In the rows, zero is written as 128.
One turn or mirror swaps these rows in pairs. Which row does each one swap with?
Gok: [152 108 119 132 147 115 136  96 124 124 116 118 154 127 154  90 162 123
  96 130 115 169 105 146 141 118 126 132 138]
mibig: [156  95 127 119 147 126 118  94 111 129 106 107 147 111 179  95 152 131
  83 133 110 177 112 142 121 122 139 130 132]
Penov: [142  81 118 134 155 171  99 134  94  93 186 134 106 116 168 140 163 107
 100  97 118 114 115 133 119  98 137 111 105]
zalo: [165 134 144 158 111 149 119  89 105 101 131 118  85 108 157 131  99 161
 122 151 115 129 120 146 125 122 165 135 100]
Mil: [160 119 152 123 131 140  96 113 123  92 114 112 121 119 154 147 166  83
 111 124 112 124 127 161 168 126 137 156 149]
Saf: [152 101 153 128  98 154 110  94  86 121 178 106 128  98 183 130 181 124
 107 126 109 155 114 121 105 111 164 142 128]
lod: [144  79 121 156 148 174  90 142 107  93 176 128  90 113 174 152 159 116
 106 113 115 114 121 135 110 113 139 106 117]
sugad: [131  92  91 113 142 148  98 116 121 154 130 108  79 121 155 142 135 155
 107 101 123  81 120 139 156 163 114 127 119]
ruzi: [144  82 114 109 161 160 123 109  76 110 173 135 120 113 163 129 158 108
  85  99 119 102 121 136 136 100 129 134  91]
bipen: [150 108 139 125 136 145 101 119 140  93 106  95 112 117 162 149 164  91
 102 132 103 120 125 156 162 133 129 152 152]
metid: [133  93 121  89 152 139 136 102  62 129 155 136 134 125 156 127 141 127
  85  98 108  93 111 137 148 114 129 150 108]
tugud: [170 108 118 126 118 145 106 111 145 126 100 112 132 105 179 147 153 145
 151 102 102 140 105 131 146 146 177 117 163]
Vagub: [141  94  94 103 145 147 100 121 123 145 128 109  83 123 160 145 135 149
 102 107 117  77 120 136 153 165 113 126 129]
ren: [144  97 108 100 152 142 103 118 135 124 112  97  87 126 171 143 148 128
  97 114 113  91 122 148 156 163 107 139 141]
buku: [114 125 142 167 118 157  97 146 134 127 147 139  85  93 151 130 134 164
 113 150 114 146 126 123 116 150 138 127 145]
ker: [129 103 134  86 117 130 131 111  68 153 114 128 137 133 160 144 140 156
 123 112  96 115 100 128 137 150 145 155 165]
bim: [141  80 113 118 158 159 118 123  82 100 177 138 118 114 171 128 168 108
  89  98 113 113 118 137 129  97 125 121  95]
buzub: [126 128 142 148 173 128 158 125 121 115 120 144 120 108 137 117 137 160
 146 128 118 114  95 122 143 125 134 109 148]
zolo: [147  93 137 128  93 150 109  89  84 137 177  97 134 100 175 128 179 123
 120 117 108 160 114 116 110 117 162 137 130]
sosat: [140  92 119 163 139 176  90 153 112  95 174 133  85 107 180 147 163 130
 109 119 122 125 118 129 105 111 148 110 120]
nebe: [134  83  92 146 109 152  97 111  97 167 180 131  88 117 151 135 131 163
 135  95 128 103 123 116 136 122 152 120 109]
kovo: [140 109 128 102 116 129 119 109  97 146 106 115 133 132 171 159 138 156
 128 117  97 126 104 120 137 159 156 147 178]
fisiz: [137 104 140 117 132 140 104 112  92 135 151 168 103 114 140 121 107 177
 109 115 114 107 113 133 128 117 176 128  72]
kibuk: [144 112 162 119 124 147 116 101 109  94 162 101 113  85 183 124 186 135
 103 145  95 156 112 114  99 128 153 131 131]
bika: [147 107 124 127 120 130 107 124 126 145  89 123 119 123 166 161 152 148
 153 114  99 121 101 129 145 156 172 130 171]
bazel: [135 112 111 148 150 124 145  99 135 111 125 131 144 124 153  95 144 118
 128 123 125 155 105 144 163 111 124 124 160]
vepus: [135 104 162 142 128 146 105 130  94 125 162 176 104 122 128 138 118 147
 135 107 123  98 120 137 153 103 171 139  94]
tevur: [165 126 139 167 113 142 129  89 105 109 131 117  82 117 157 122 107 162
 129 159 119 138 125 147 124 125 165 128 101]
mifub: [147 107 128 117 149 147  95 115 131 115 106  93  92 120 168 157 165 115
  91 115 105 108 121 152 158 163 110 141 143]
fekog: [138  80 113 142 148 176 103 137  99  97 181 133  96 112 175 144 170 113
 102  99 120 112 120 129 113 101 141 112 109]
Fibaz: [153 100 127 112 151 131 114  95 113 126 104 111 149 117 164  99 154 133
  80 142  94 176 114 140 125 133 138 118 120]
lanin: [156 122 170 138 121 147  99 118 116  96 138 153 121 123 145 149 149  91
 135 112 115 114 124 149 161  98 157 161 135]
Tig: [130 115 122 154 166 127 160 118 125  95 151 129  85 101 141 124 151 158
 140 134 124 102  99 105 136 136 133 121 140]
memir: [140  88  96 121 133 142 100 119 110 161 146 116  69 123 153 143 127 166
 122  95 124  83 122 131 153 150 129 121 109]
savab: [149 120 159 152 119 140 102 116 104 105 149 171 110 119 134 152 134 115
 146 115 114 101 117 147 167  98 167 153 121]
Gisi: [150  95 131 126  83 151 105  96  86 146 179 114 124  93 174 130 170 131
 114 116 112 155 124 114 112 108 171 140 129]
Gem: [138 123 165 121 130 140 130 100 107  89 141 100 113  85 187 128 173 152
 123 138 112 135  96 120  90 140 148 131 139]
kage: [138  85  89 126 134 149 103 119 106 168 158 127  81 124 144 137 124 167
 125  97 133  86 123 122 155 142 138 122 112]
Sifep: [156  96 129 111 145 137 120  96 108 126  99 112 142 114 162  93 147 141
  77 134 103 173 118 141 122 128 135 123 129]
kuf: [108 136 134 140 123 146 109 124 146 137 145 135 102  95 132 111 135 167
  91 157 110 141 144 138 146 141 140 140 141]
fekor: [144  76 129 117 145 109 110  93 113 145 150 132 121 123 150  93 174 104
 127  85 144 127 103 126 163 108 138 123 112]
Mafeg: [171 110 156 168 107 137 111  99 103 118 125 122  84 134 152 134 107 162
 143 138 113 137 101 134 111 123 166 138 112]
todul: [135  93 101 113 153 144  96 123 128 132 115  95  85 122 160 143 148 135
  94 110 114  88 124 142 155 162 105 128 133]
Luf: [139 100 127 166 138 176  80 150 119 102 164 135  80 106 167 154 163 138
 115 130 112 135 118 126 102 128 135 107 139]
Geget: [159  78 159 153 117 111  93 105 102 134 128 128  95 151 157 130 144 136
 155 110 141 136  82 121 124 117 161 120 125]
Voli: [107 136 132 123 132 131 125 103 135 141 160 137 114  86 131  96 151 163
  86 138 113 137 142 139 163 131 129 148 124]
fiki: [166  85 159 169 112 122 103  97  96 134 127 120  94 140 155 141 128 142
 152 130 137 136  87 121 113 126 157 120 133]
naza: [110 144 139 134 120 144 111 126 140 145 150 137 108  87 140 106 141 173
  94 147 117 138 134 135 148 154 133 143 133]
Foz: [125 119 178 132 141 142 135 114 101  89 138 108 106  97 167 134 168 156
 121 144 103 136  98 104 101 136 150 127 144]
Berop: [188 120 140 149 121 152 119  76 134 105 137 110 106  76 155 120 152 125
 120 129 109 126 136 147 155 120 177 123  90]
vor: [142  90  98 141  99 156  99 105  88 174 190 132 104 112 154 134 142 147
 130  93 131 110 123 120 134 114 157 128 109]
gavav: [134  85 127 106 143 108 111  86 118 141 158 139 133 128 138  90 166 123
 116  90 141 117 111 133 169 104 144 134 105]
lifu: [146 118 167 154 121 143 101 113 115  89 132 145 118 125 142 149 151  88
 124 129 113 110 115 149 169 105 156 158 140]
lofos: [118 119 145 129 172 136 156 120 114  87 140 126 107  99 162 128 154 173
 143 140 116 109  90 122 139 138 146 121 144]
kipuv: [184 127 107 142 123 154 116  89 135 103 129 113 102  79 154 135 149 131
 125 123 115 120 134 140 163 121 174 127  79]
Kevi: [145  99 140 131  93 154 110  91  89 116 166 110 129  96 182 130 184 130
 114 132 110 157 117 111  97 122 169 145 140]
piru: [157  90 161 170 114 125  96 102 100 132 124 114  88 146 149 140 135 148
 158 132 132 137  90 119 113 126 164 120 127]
ratu: [154 123 167 140 118 146  97 113 119  96 125 132 121 119 149 152 150  88
 120 116 116 118 117 164 170 116 141 155 146]
Suzev: [147 105 139 113 139 142 103 123  80 138 137 154  92 112 152 122 106 179
 104 122 113 113 113 135 116 132 167 116  74]
Ful: [167 103 115 130 117 142  97 102 147 134  99 112 139 101 168 151 165 128
 141 123  98 138 121 138 154 150 179 121 151]
mated: [109 138 143 148 120 158 101 134 137 132 151 135  99  88 137 113 133 170
 102 145 113 148 129 137 128 142 127 131 148]
Nebev: [125 108 130 102 147 112 120  93 123 143 163 131 130  95 128  86 158 133
 101 109 130 115 126 138 175 116 129 141 100]
morat: [122 112 138 171 121 164  97 153 138 108 150 126  84  99 157 143 142 156
 118 158 108 138 118 130 116 142 141 120 151]
mezo: [142  93 111 140  84 157  99  93  76 144 198 119 125 107 161 126 163 135
 119 116 113 140 116 120 121 107 165 137 121]
Vulan: [134 107 124 104 117 134 115 117  96 164 100 126 131 132 165 147 133 163
 137 117  97 120 101 125 139 155 150 144 171]
misin: [135 111 129  98 118 135 118 113  73 154 103 122 139 133 162 150 132 161
 133 115  89 121  99 122 127 148 149 141 158]
gaf: [174 107 109 138 130 156 110  86 154 113 126 111 116  71 176 140 155 129
 136 122 105 127 129 135 163 117 185 129 111]
rako: [151  94 133  99 141 128 108 101 109 134 106 127 134 116 167  96 146 154
  74 135  98 165 116 142 114 132 142 120 105]
Kob: [144  73 111 137 152 178 102 124 100  96 181 137  97 110 176 139 164 111
 107 100 123 111 117 131 119 104 132 114 107]
tesik: [168  88 159 162 113 125  98 104  90 124 121 120  92 141 165 132 124 157
 158 133 128 137  88 125 114 135 163 123 136]
gav: [150 113 111 151 151 117 145  98 127 110 114 128 138 128 155  98 140 113
 123 133 117 154 105 134 163 107 125 126 149]
suma: [122 111 129 105 138 121 112 102 130 149 157 140 131  96 129  91 154 136
  89 119 128 119 136 142 175 120 128 145  99]
datin: [184 108  99 137 147 156 134  95 141  95 126 118 107  87 156 140 147 125
 112 119  98 120 141 148 156 120 182 128 103]
Fefa: [121 117 132 137 178 130 166 120 127 101 147 145 109 111 140 122 141 154
 149 123 117 118 101 123 142 133 128 112 139]
medus: [137  91  92 105 149 151 102 122 117 143 127 105  78 122 162 146 135 157
  99 102 129  84 119 140 157 158 116 124 123]
nogi: [137 106 148 139 131 144 105 124  92 126 156 171 107 110 131 132 114 158
 138 104 116  95 118 137 149 107 179 129  87]
Mapas: [137  93 116  88 156 142 131 101  64 116 157 125 133 124 160 130 146 122
  82  99 101 101 116 143 146 113 121 143 105]
Ginam: [140  83  93 138 107 150  97 105  95 174 186 135  96 114 148 124 135 159
 129  98 127 107 127 119 140 116 157 127 107]
Zedi: [133 101 122  80 143 145 131 103  59 135 151 131 134 130 157 127 139 132
  89  96 103  94 113 137 146 118 124 148 115]
matas: [120 106 117  88 129 136 133  99  70 157 125 120 133 135 155 148 124 148
 112 102  94 106 104 134 140 134 135 158 149]

mibig swaps with tesik
Berop swaps with buzub
Luf swaps with mifub
Ginam swaps with metid
datin swaps with Tig
Zedi swaps with vor
misin swaps with zolo
lod swaps with todul
nebe swaps with Mapas
gavav swaps with fisiz
bika swaps with kibuk
Voli swaps with savab

